Each path below is one point turned by a fixed rotation once a step. After each direction that follows a path, write how fast that rotation turns it, in degrees each step (0 if it stays still).
Each turn is a multiple of 5 degrees from 10 to 175, or 0.
Each row of a path follows its step; steps can be skipped.
Path 1:
step 0: [ 13.0  15.6  35.6 -16.3 -19.3   9.7   1.2  -4.5  18.1   1.4   1.2   1.9
   9.8  -6.4 -14.6  18.8   3.8  -5.9 -13.5 -15.1  -0.8   7.4   9.3  25.9
   8.3   9.0  11.6  -2.1   0.6  -4.3 -20.2  -5.6  -3.8 -14.3   6.3 -17.9]
step 1: [  5.9   4.6   8.6 -12.1   9.0   8.2  12.1   8.5 -23.3 -12.9   6.3   2.2
 -24.6   8.1  12.5  16.0  13.0   4.1 -10.2   8.6  11.6 -13.6  24.0  -1.4
   9.0  -7.6 -27.1 -10.8  -0.3  11.8 -10.5 -15.2  -4.9  -3.8 -20.7 -19.7]
step 2: [  7.2  -4.6  15.4  -4.9   9.8  15.2  -3.1   5.4  -5.2  -1.4   7.4 -11.8
  41.9  25.6  -8.6   1.7  11.7   4.1   1.8  12.1 -19.6   3.9   5.6  13.8
  11.0 -14.4   0.1  -7.1  -0.5 -13.2   8.2  -8.8  23.5 -11.8 -16.9  -3.5]
step 4: [ 18.2 -26.8   1.5  16.1  18.5   5.5  -7.4  12.1 -10.9  14.9 -16.4 -10.8
   1.0   7.3   7.4  16.8  -9.5  25.6   9.2  14.9 -12.4  11.9  -5.7  -5.0
  -8.7  23.6 -14.4   5.2  -7.8 -12.3   8.5  11.0  15.3  11.0  -3.5   3.5]
step 6: [ 11.7  -3.1  14.8  14.1   3.1   1.1  -0.4  16.3   6.5  -1.3 -15.3 -11.0
 -17.9 -12.0   9.6  29.6  -4.0 -13.9  -0.8  10.0   6.8  -6.3   4.9  -1.0
  -9.8 -11.5 -19.4  10.6   5.7 -13.1 -21.4  24.4 -28.0  -5.3  11.9  -0.1]
step 10: [ 18.6   5.5  15.4  -2.4  -2.6  15.3  -0.5 -22.5 -17.2 -18.3   0.1   8.8
  11.1   6.9  -4.1   4.8  -0.3  24.1  -9.2 -26.0  -0.3  23.6   1.9   3.8
   7.1  13.6  11.2  -0.9  -9.2 -21.1  10.9 -13.6   8.9   8.9  21.7   1.3]
step 11: [ 11.0   1.1  10.3 -30.9  16.3  26.3  -1.7  -3.5 -21.1   7.2 -11.6  25.5
  -1.4  -2.1  -2.4  10.8 -13.0 -16.0 -17.5   3.7   0.6 -13.4   9.8 -15.7
 -20.5  15.0  -0.1  -8.7   5.4   2.4 -12.9   0.2 -17.7  -3.6  -1.6  -0.7]
step 12: [ 22.0  -4.0   5.4  -1.9   3.8   4.8   5.3  14.7  -8.8  -2.1  15.1 -21.2
  11.3  11.2 -12.2   8.4  28.9  20.8 -34.0  16.3   2.9  18.9  -4.5 -10.0
 -14.2  -6.3  -5.6 -10.9   0.3  -2.2  -5.4   3.4  -4.6 -13.9  10.4   7.0]
step 13: [  3.5  13.0  12.5 -22.0  22.3  12.4 -23.4  19.0   1.5 -10.9  31.7  12.8
  17.2  -4.4  11.5  -2.8  13.7   4.8  16.5 -12.4  -3.3  -5.6 -12.8  -7.3
  -4.8  -5.3  -3.8  16.9   7.6   8.7  -3.9   9.7 -13.8  -3.6 -13.8  -2.2]
[ 0.9 -3.9 -5.4  4.1 -3.1  5.7 -1.8 -7.0 -7.2  0.1  0.5  2.2  4.0  7.2
 -1.5 -1.3 -2.6  4.2  3.7 -7.0 -1.3 -3.8  4.6 -3.3 -1.1  0.6 -6.3  8.4
 13.5  7.6 -2.4  1.8  5.1 -1.2  0.9 -5.3]	120
[  3.0  -6.6   4.9   7.4  -0.6   0.3   3.0  -5.7   4.4   2.0  11.6  -0.4
   1.8   2.8   0.1   2.1  -3.6   0.9 -11.7   4.5   0.8   0.5  -3.0   4.8
  -2.2  -3.1  -3.9   0.5   0.7   3.2   5.9  -0.8   7.8   7.6  -3.4   8.9]	140
[  2.3  -4.0 -11.9  -5.6   3.0   0.1   6.1  -6.2   2.3  -2.0   2.6   6.7
  -6.4  -4.2   2.6  -2.9  11.3   1.8  -1.7   5.0   4.8  -5.8  -2.6  -0.8
   5.9   0.8  -6.0   3.6   1.5  -4.9  -0.4  -7.5   1.0  -1.8   4.9   2.7]	175
[  8.5   3.5  -2.3   6.2   3.6   7.8  -3.4  13.3   2.6   3.5   2.0   0.6
  -1.8   2.3  -1.4  -7.4   2.5   0.1   4.8   2.7   4.2  -2.9  -2.4  -2.4
 -11.9   3.2   0.1   6.3  -2.1  -0.5   4.7  -0.5   3.7  -5.2   0.8   5.0]	40
[ -5.0   6.2  -2.8  -0.8  -2.7   3.1  -1.8   8.7   3.2  -1.3   1.2   5.6
   1.2  10.7   2.1   4.8   4.9  -6.0  -9.8  -1.4   1.2   2.3   0.2  -2.3
  -0.6  -9.4  -8.1  -2.6  -0.6  -0.7 -11.8   2.0   1.8  -2.0   1.2   0.5]	65
[ -3.9   5.9   5.0   0.8  -3.0   2.2   4.9  -1.6  -7.5   0.7   7.3  -0.7
  -2.5   8.6  -6.7  -0.7   1.7  -4.9   1.0  -1.4  -1.2  -4.1   2.7   4.3
  -4.4   9.4  -2.2  -6.6   1.4  -8.9   1.4 -12.3  -1.7   2.0   0.4  -3.7]	40
[ -0.9  -1.2  -2.7  -2.3 -10.6   9.6  -5.4  -7.7   5.8  -1.9   0.3  -3.1
  -0.1   5.9   4.3   1.0  -0.4   4.3   4.2   5.5   2.9   0.2   5.9  -7.6
  -3.9  -2.0   2.4  -1.0  -1.7  -7.6   1.9   2.4  -9.9   5.6  -2.0   5.8]	20
[ -5.2  -0.7   7.1  -2.2   2.8   8.1   4.0   3.0  -2.7   0.0 -10.4  -4.0
   3.6   3.3  12.2  -7.9  -0.2   2.4  -5.0  -0.5   5.4   1.2  -1.3   1.0
   5.2   3.9   1.9  -3.9   8.0   1.8   1.3  -5.3   1.5  -1.8   0.8   7.6]	45
Path 2:
step 0: [-11.2  -4.0 -17.0   3.1  10.2 -12.2  -0.1   4.4 -20.1  26.8   6.8 -27.8
  -2.0  11.8  -7.6  -5.6  -3.6  20.0 -11.0   9.9  36.8  20.8  -8.3  19.8
   5.0  11.2 -19.2  -3.4   1.4 -13.9  16.9   4.4  -8.5   6.6  -4.7   2.0]
step 1: [ -9.6 -21.3  24.3   6.5   7.5  11.2  13.4 -12.0  -6.7   4.3  -8.9   9.9
 -24.3 -23.8  20.9 -13.3 -15.5 -10.5  -3.7   7.8   4.8  15.2  -0.8  22.5
  24.1   8.2  10.3  -7.8 -10.0  10.4  -4.4  -6.0  19.4 -14.2  13.2 -14.2]
step 3: [  2.6 -13.7  -9.6  30.0   8.1   1.3   1.4  17.1 -22.9   4.6 -18.3  -2.1
   9.8 -13.9  -4.3  -6.3   5.2  18.6 -18.9   1.6  14.5 -14.8 -25.3   5.4
   8.4  19.8 -21.2  17.2  13.1  -4.5   6.7   8.3  13.6  11.1 -20.5  11.4]
step 6: [  4.3 -10.9  12.0  11.1  11.2   4.1  16.3  -1.3 -11.3   7.9 -21.3 -15.3
  16.3 -35.4  29.5 -12.1  -5.9  -2.9 -17.9   2.1   0.5   9.3 -16.0   3.4
  -6.0  -2.0  -1.1  25.5   1.7  14.0 -23.1  14.5   4.9 -14.2 -14.0   5.2]
step 7: [  2.2   4.9 -10.6  40.0 -24.1 -11.7 -12.0  -1.6  19.4  12.4  -1.4  -3.8
 -12.4  19.8   8.0  -2.9  10.8 -19.4 -11.5 -23.2  -9.8  29.6   8.3  15.1
  -6.9 -12.5   9.1  -0.8   5.6  -4.1   9.5  11.3   7.8 -11.9  -3.9   0.1]
step 8: [ 10.1  13.7  -8.6  12.6   6.3 -18.1  15.8 -14.3  -2.5  18.5  -1.9 -18.9
  -0.8  12.3  -5.5  -8.3 -22.2  31.7 -18.2  -4.1   3.4 -13.2 -12.3   2.8
  29.5  17.0   5.0  -4.4   7.7   0.7  16.6 -16.0  17.0   9.8   0.7  15.2]
step 9: [  5.2   3.7  13.1   1.2  27.5 -11.7  13.1  22.0 -13.9  -9.0  -6.9  -2.1
  12.9  -4.9  30.1 -17.3 -15.6 -22.7  -4.4   7.6  -3.6   1.4  24.6   2.7
  22.6  -9.4  -0.9  -3.8   5.6  -1.0 -14.3  11.4  18.2 -23.5   2.7  -8.5]
step 10: [-16.8 -10.0 -29.4  21.0   6.6   0.3  17.0  16.3   6.6  22.2  19.7   2.0
   4.6  30.2  -4.8  10.8   3.2  -9.3   6.7   0.3  21.4  32.4   9.6   9.2
   2.1   0.6   7.8  13.1   0.7  -1.3   8.2   7.2 -13.1 -10.0 -13.8   6.3]
step 11: [-19.9 -18.9  23.1  17.8  14.8  -6.0  -1.8 -12.7  -7.2  16.4  -6.6 -28.4
 -15.5 -23.1  -2.8   0.8 -20.9  13.2 -13.6   6.9  13.4   9.6 -15.2  19.0
   9.2  21.7 -12.2   0.3  11.8   7.4  -0.2  -5.4  -0.2   5.3   9.4  13.3]
[-4.8 -4.3  3.8  5.5  8.9 -6.7  1.1  0.7  0.5  2.2 12.1  2.0 -1.9  1.6
 -8.2 -4.2 -2.2 -4.5  6.0 10.8  5.6  0.8  2.4  0.7  4.2  4.9 -4.7 -4.1
 -0.9  0.6  2.8 -0.9  0.4 -5.8  5.2 -3.0]	35
[ 8.4  1.1  1.6 -7.9  5.7 -2.3 12.5  0.7  5.5 -8.2  4.5  7.1 -1.8 -2.9
  6.1 -2.6 -5.3  4.5  2.5  1.4  3.1  0.1 -0.3 -3.2 -2.3 -0.1  8.7 -6.1
  0.7 -5.3 -5.3 -1.0  5.1 -0.8 -0.6  2.1]	100
[  1.3  -1.4   0.2  -3.5   2.1  -9.1  -0.3  -0.6   0.3   2.4 -11.6   7.9
   2.7 -10.3  -3.4  -0.8  -2.2  -5.0   5.5  -1.8  -4.3   8.0  -5.9  -0.7
  10.1  -3.9  -6.4  -3.4   2.0  -0.1  -4.2   3.5  -1.0   2.8  -0.9  -3.5]	135
[  3.1  -0.3  -0.3   5.8  -6.2   2.3  -2.6 -11.8   5.9   8.0   3.7  -0.9
  -8.8  -9.2   2.2  -8.2   1.3   1.8   0.5  -1.3   1.5   3.9  -7.1  -1.5
  -7.1   1.3   0.3  -0.2  -5.9   0.8  -6.2   3.4  -0.6  -3.9   4.4  -2.1]	70
[-1.1  1.2 -1.9  1.6 -5.9 -1.6  6.2 -1.2 -3.3  3.7  2.0  6.2 -0.1  4.5
  4.5 -2.8  2.8  7.4  9.2  0.6  8.3  0.9 -4.9 -5.4  2.9 -0.3 -0.1  3.5
 -1.6  7.0 11.6  5.0  1.4  9.2 -6.0 -2.8]	145
[  2.1   1.3   5.1   8.3  -0.4  -5.1   0.5  -0.7  -2.2  -4.8  -0.9  -1.3
  -2.0  -1.8  -8.0   8.5   4.4   3.2   2.9  -2.6   5.9   9.7   0.4   7.2
 -11.3   0.1  -3.4  -2.3   2.8  -5.2  -0.3   1.4   5.9   3.3  -7.6   4.6]	100
Path 3:
step 2: [ 45.7  26.2  15.8   6.2  22.9   0.5  -2.7  25.8 -13.7   4.7  -1.3 -19.6
 -10.3 -13.3  -2.4 -14.8   3.1 -22.9  12.1  16.6   3.4 -24.2   3.1  20.2
 -10.8   1.6  24.6   0.2  -3.6   9.0  -8.1   6.0  -6.4  11.8 -10.0  -1.0]
step 3: [ 17.9   5.5 -27.3  -4.6  14.0  14.3  -0.4   2.6  12.5  18.1   1.1 -26.6
 -19.3   0.8   9.4  -5.5   8.2 -30.2   0.1  20.2  12.7   3.6 -15.1  -5.0
   3.8   1.9 -34.4  15.2   8.6  27.7  -7.2 -18.4  -7.1  -0.8 -11.6  24.1]
step 4: [ 10.9   7.1   3.1 -32.2 -12.2   4.5   1.9 -13.2 -20.6  11.6  -5.9   8.2
  -7.2 -27.8  36.4  -7.2  39.1  -7.9 -10.6 -18.5  17.6  -6.7   2.5 -11.3
  12.5   8.7 -15.7  14.8  12.1 -13.9 -12.2   1.0   1.0 -11.8  -9.6  11.9]
step 5: [ 23.1   7.8 -11.0   4.5 -12.8  13.2  21.6 -10.6 -13.8  -2.2  -8.0  -0.8
  -7.1 -10.8  26.2 -14.1  13.4  23.8  -3.1  -0.2  -1.7   4.2 -10.8   1.6
  17.9 -24.7   7.9 -16.5 -27.3   7.7 -34.0  25.6 -10.1   9.7  24.7   6.1]
step 7: [  8.9  22.6  18.5   8.7  11.0   1.2 -21.4  -0.5 -17.8  -1.9   8.0 -25.9
  -7.8  18.0  11.1  10.6  22.8 -29.4  17.8  11.1 -12.2  -8.7  -6.3   3.4
  -1.3   1.3 -25.0  13.7  -7.9  -6.2   9.1   8.1 -42.4  -6.8  11.3   7.5]
step 8: [ 34.6  11.9   5.6  -6.6  10.3  19.0 -21.2   5.7   0.3  12.0  -6.5  -6.8
 -19.0 -24.0   4.6  -8.5 -12.1 -15.3  -0.5  -8.3  20.4 -25.1  -7.7  15.3
  30.6  28.5   3.6   0.5 -11.8   0.1  -6.1  -9.1 -11.3 -22.5   6.9  20.5]
step 10: [  3.2   3.1   0.7  -7.7 -22.7 -27.2  15.4 -11.7 -48.5  13.5   5.7   3.9
  23.4 -16.7  34.5   8.3  11.5   4.5  -5.1  -7.2  13.6 -16.1  -5.3  10.6
  -2.6   2.4   8.5  13.6  -5.7   3.5  -0.4  18.2 -13.4  20.7  -0.5   9.4]
step 12: [ 22.0  15.9 -11.3   9.0  11.7  -1.1 -27.1  -0.6  -2.5   8.6  -0.7  -0.9
   6.3  -5.0 -20.4  16.1  24.3  -7.3  11.8 -23.6  -4.3  -1.5  32.5  -0.2
   3.4  20.3  -7.3  27.4  -5.0  30.4  11.2  -6.0  -6.8 -14.5  23.5  17.9]
step 13: [-13.0  33.7   6.9   8.7  10.6  12.0 -13.2  -7.5  -6.1 -26.0  11.0  -2.4
   4.8 -12.8  -0.6   7.4  24.7 -10.4  -8.5  -7.2 -12.8  -5.0 -40.7   4.0
  24.8  21.1   3.5  18.2  -6.5   8.5 -10.3   6.8 -25.9 -15.6  -6.6  15.5]
[  4.9  -6.1  -0.6  -2.6   3.2  -5.8  -1.9   1.9  -2.1   5.8   0.8  -5.3
   7.9   9.4  -0.9  -2.4   1.8  -2.7  10.2  -2.2   0.0  -2.1  -2.7   1.2
 -10.1  -5.5   4.6  -2.5 -10.4   2.4   2.0  -2.1  -3.0   3.2  -5.6  -5.2]	80
[ 5.5  0.9  6.4 -4.6  0.0 -5.2 -0.3  2.0 -1.8  5.3  0.6  4.5  5.8 -7.5
  1.1 -2.8 -1.3  0.1  0.9 -4.4  6.1 -5.7 12.8  2.6  0.9  5.3 11.4  4.1
  5.6 -1.8  4.3 -2.0  4.9 -4.6 -4.5  0.7]	175
[ 11.6  -2.4   0.4   0.5   1.8   2.3  -4.0   7.5  -1.2  -9.5  -1.7  -1.1
   1.7  -0.5   3.4  -5.4  -3.1  11.5   1.2  -1.2  -1.8 -10.0  -3.4  -3.6
   4.3   3.8  -2.4  -7.6   2.4  -6.8   0.7   2.6  -2.4   5.7  -0.3  -2.7]	120
[ -0.2   2.6   0.2   1.5  -3.8   6.7  -4.8   1.1  -0.2  -3.5   4.2  -4.0
  -2.3  -3.9  -5.0   2.6  -1.2  -2.1   3.1   0.9   2.5  -4.2  10.5  -2.8
   6.9  -3.4  -9.9   5.6 -10.0   0.2   1.9  -8.0  -0.3   2.3 -10.6  -3.7]	80
[ -5.4   2.8 -11.8  -2.6  -4.0  -2.7   5.4   6.5   1.1   6.8  -5.6   2.2
  -4.1   5.9   6.8  -1.1   3.4   3.6  -5.5  -6.7  -3.0  -9.6   2.9   5.8
   0.1  -3.8  -2.2   3.2  -0.1  -3.2  -2.4  -4.2   3.5   6.4  -2.9   3.0]	60
[-2.6 -3.8  3.2  8.3  6.3 -4.8  4.4 -3.3  4.1 10.1  4.1 -5.0 -2.1 -0.5
 -1.1 -1.7 -1.8 -2.8  4.1  3.2  5.9 -5.9 -0.4 -3.6  3.4 -0.9 -5.1  6.1
  8.2 -5.2  4.1  4.5 -2.8 11.2  3.1 -1.5]	90
[  7.4  -1.8  -5.6  10.2   7.5   6.9  -2.2 -10.5   0.3   2.2  -7.1   0.6
  -0.7   5.6  -0.3  -1.5  -5.3   7.8   1.1   1.9   2.4   5.1   5.7   7.8
  -2.6   3.6  -0.1   2.6   2.1   3.5  -4.8  -2.3   4.7   1.5  -4.6   0.7]	120
Path 4:
step 0: [ 23.8 -10.8  18.2  15.9 -26.2   5.6   2.0 -11.5   4.8  20.1  24.5  -7.0
 -16.8 -10.2  -5.0  -6.2  -8.7  -8.0 -26.3  10.6  -2.4  -6.6 -22.2  -1.7
  -5.0   0.1  10.0  15.5 -11.7  24.0  15.2   9.1  21.8  -2.7  -0.8  -5.3]
step 1: [-23.4  -5.2 -11.6   0.6  -0.1  15.6  25.0 -22.5 -16.9  26.8   2.5  -8.0
   1.0  -2.8  24.7 -24.7  14.8  -4.2  10.3  -3.1  -5.2 -13.9   4.0   6.5
   7.5  16.7   9.3  10.9  -1.6   1.0   1.4  -4.9  20.8  18.6  14.5 -21.1]
step 2: [  0.1  -7.3   7.5  30.3   4.0  15.9  -6.6   3.0  -3.9 -14.4  10.2 -16.3
 -27.7   0.6  -0.1 -21.3  14.8  -2.0 -18.1  -8.6  11.3 -20.9  19.6   9.3
   6.7 -24.7  13.2   7.9   8.4   8.4  17.2   5.0  -0.8 -14.5  26.7  -1.8]
step 3: [  8.7 -10.0  -4.7   9.6  -8.7  19.6  11.9 -34.0   3.0  20.8  31.5   9.2
   2.8 -10.0 -12.7 -19.8  -9.8   1.1 -33.2   7.1  -7.0  -1.4  -7.9  10.0
  22.2  10.9  -3.4  18.0  -1.5   1.6  -4.9 -16.3  -5.9   0.6  -0.7   8.1]
step 5: [-11.1 -13.1  19.4   9.4  -2.2  10.6  24.9  -8.4   8.0 -35.2  19.8  -8.6
 -15.7   4.2   0.4 -39.0  -4.8   4.2  -1.4  -8.2  -8.5  -0.8   9.2   2.3
  14.8 -12.1   2.9  14.8 -18.3 -17.3   1.5  -4.5   1.7 -10.1  16.4  -5.2]
step 7: [-18.7  -8.2  -3.1  -3.8 -35.9  20.9  13.8 -12.9   9.7  25.0 -17.5  -2.1
 -16.9  17.3   7.4 -11.8   2.4  -5.5  -6.1  -8.8 -29.3 -13.1   0.2  19.1
   5.1  -1.8  10.7  -5.6 -10.2 -18.9   0.0  -1.8  -7.8  -1.4  12.8 -14.7]
step 9: [ 18.9   2.2   5.2  20.1 -20.5  10.8 -10.9 -17.5   3.9  -0.9 -12.9   3.6
   1.9 -14.5  -3.1 -20.8 -23.2 -17.1 -15.1  10.6 -24.5  18.4  -9.5  28.5
  11.6  -2.8  -1.5   6.4  -3.7   0.6   3.5 -17.7  20.5 -16.9   9.7   4.1]
step 11: [-19.0  -0.2  28.2   1.2   3.7  10.6  -7.8 -15.3  -5.4 -18.2 -11.0 -28.0
 -18.5 -14.4  12.6 -15.5  17.4 -16.6   0.6   3.2 -24.7  -8.9  -1.7  -6.7
  20.6 -15.2  -5.7  10.0  -1.6  -3.2  20.8 -12.4  12.9   8.3  15.3   3.7]
step 13: [-10.7  -9.9   6.8  15.8  -6.1  12.2  -0.3 -19.3  -6.8  17.9  -1.9  -4.8
 -11.3  20.4   4.9  13.8  -8.2 -31.8 -17.4  16.0 -17.8 -19.0 -18.1   4.6
  17.4  -7.0  11.4  13.0  13.0  -3.8 -15.2   3.6   1.8  20.1   7.7 -24.2]
[ -1.3  -7.1  -2.3   1.0  -5.3  -0.9  -0.2   2.8  15.7  -2.3  -3.8  -2.2
  -3.0   6.0   1.4  -1.0  -3.7   4.6  -2.0 -10.5   1.6   0.4  -1.8   4.0
  -2.6   0.1  -4.4   5.1  -0.1   9.0   0.8   9.3  -2.2  -4.9   1.6  -0.9]	145
[  7.0  -3.7   5.4  -4.3  12.1  -7.6  -1.9   2.9  -0.9   0.2   2.3 -10.1
  -2.0  -7.1   2.1  -5.6  -1.2   0.6  -8.6  -1.2  -5.9   2.2   3.0   1.4
  -0.2  -1.0   1.1   2.9  -2.6  -0.1   0.9  -1.1  -5.2  -9.8  -5.5   3.7]	120
[ -0.4  -6.1  -1.6  -3.9  -0.5   0.2   4.0   0.7   0.7   3.0  -5.1  -6.1
   4.2  -3.7   3.5   8.5   1.9  -3.9   3.2  -0.9   2.8 -11.8   8.5   5.7
   2.2  -4.0  -0.1   2.0  -4.4  -6.6 -10.4   2.8   3.3  -2.0  -3.0  -8.3]	120
[  0.0   0.3  -1.4   2.3   2.2   3.9   3.3   3.8   0.8  -8.3   0.5  -0.1
   4.9  -9.2   9.0  -5.7  -1.5  -1.4   9.1  -6.3   2.3   4.6   2.0  -0.4
  -5.4 -11.1   5.4   4.5   6.5  -0.7  -3.1  -2.9  -0.4   1.8   7.0   4.5]	110
[-8.8 -0.8 -4.8 -5.7 -0.4 -3.9  3.0 -9.2  2.9 -0.9  2.6  3.5  2.9 -0.8
  7.3 -6.7  1.9  6.8 -0.8  0.9 -5.1  9.6 -1.0  5.3  9.6  2.5 -4.8 -0.5
 -5.8 -4.9 -8.7 -1.3  0.2  0.7  2.0  1.0]	170
[ 2.3 -3.6 -4.4 -4.2  2.0 -0.9  1.6  7.1  0.2 -2.5 -1.4 -3.1  1.5 16.1
  5.6 -5.0  6.2 -5.9  1.5  1.0  1.5  1.1  2.9 -5.2 10.4 -6.8  3.0 -2.6
 -3.2  4.2  4.5 -6.2 -2.0  2.1 -1.3 -2.1]	120
[ 2.8  2.0 -5.3  7.6  9.4  2.3  5.6  6.0  7.0 -3.3  6.1  3.4 -5.1 -0.2
 -1.7  0.4 -5.3 -0.7 -2.0 -4.0 -4.9 -8.7 -0.8 -6.1  5.3  4.3 -4.1 -3.5
 -0.1 -6.4 -6.6 -0.7 -7.2  6.0  2.4  0.0]	35
